(in the rows, 128 means zero)
Each path below is one point turned by a fixed rotation once a step. After each direction that follows a path, write how fast that rotation turns it, in deg/step (0 if it stays still).
Each turn is a multiple of 5 degrees from 10 to 175, or 0.
Each row of a path follows its step; steps can be skipped.
Rotation 1:
step 4: [131 126 124 122 126 120 129 131 127 123 123 126 133 124 134 125 129 125
 119 117 126 122 117 122 122 124 125 120 121 123 132 133 125 130 121 136
 125 133 126 133 124 121 128 137 144 134 127 126 128 136 121 124 138 131
 134 130 131 126 125 130 129 137 127 135 133 126 128 124 134 125]
step 15: [131 126 126 126 128 120 130 126 136 136 130 131 125 119 130 126 131 131
 125 130 119 124 128 120 129 124 122 125 133 121 127 137 132 126 121 137
 133 117 122 128 125 124 130 120 137 130 131 119 140 135 126 134 137 127
 132 132 124 128 129 136 132 126 122 134 123 133 124 132 138 133]
step 16: [129 124 128 122 130 118 121 129 123 129 118 126 129 119 130 125 127 132
 120 121 125 127 115 124 135 119 127 123 136 123 127 137 131 137 129 132
 139 132 132 127 126 128 122 122 125 132 122 133 134 124 129 128 133 125
 137 129 131 121 124 127 133 128 119 131 125 130 117 139 131 127]
step 23: [133 127 131 126 127 128 129 126 128 130 123 123 127 121 136 121 123 131
 127 115 128 126 112 126 131 112 130 133 120 131 128 130 131 124 120 130
 134 128 127 135 137 128 119 122 136 130 125 127 130 135 139 125 123 121
 129 126 135 126 128 127 129 136 123 129 122 136 126 125 127 129]
step 27: [132 133 122 140 129 132 124 125 127 124 118 127 124 127 129 124 128 135
 126 129 130 125 120 116 137 124 117 134 122 120 133 129 130 132 118 132
 132 127 132 125 121 125 124 125 129 125 136 134 131 131 124 127 127 136
 139 126 126 129 116 134 126 128 118 132 124 130 133 132 133 126]
step 30: [127 138 129 138 129 130 125 127 122 126 122 127 122 131 137 126 141 132
 123 122 118 122 116 119 125 116 121 128 130 130 128 131 127 128 122 130
 136 121 131 135 126 123 124 130 124 130 126 126 127 129 132 122 133 125
 127 124 134 135 120 129 120 137 131 132 127 131 136 134 126 132]
step 33: [126 132 127 133 135 126 125 130 128 137 126 125 127 123 131 128 126 132
 130 123 124 126 125 115 120 122 122 120 120 124 136 125 133 132 117 128
 131 136 133 132 127 121 125 128 134 135 131 121 128 128 124 127 131 121
 133 130 141 133 122 140 128 126 122 133 127 125 130 140 125 126]
Speeds:
[126 128 130 128 128 127 126 128 129 128 128 131 127 130 130 129 131 128
 128 127 128 130 130 128 128 128 129 128 127 131 131 128 129 129 127 127
 130 130 128 132 129 128 128 127 126 127 129 128 128 127 128 128 126 127
 128 128 128 127 128 130 127 128 129 129 130 128 128 125 129 129]  35
[128 125 126 127 127 126 129 128 128 129 128 130 129 129 128 128 127 129
 127 129 128 128 128 131 130 126 128 128 129 127 127 130 128 127 125 130
 128 129 125 126 130 127 128 128 126 127 128 127 127 126 129 130 130 126
 127 128 126 127 129 128 128 126 128 129 129 128 126 128 130 129]  10
[129 128 129 128 129 128 129 129 127 128 129 127 131 129 127 128 127 127
 128 128 128 128 127 127 127 129 130 130 127 127 128 129 129 129 128 128
 129 128 126 129 126 126 129 127 129 130 129 130 130 127 128 126 128 128
 128 128 130 127 127 129 130 127 124 130 129 126 127 128 131 129]  60
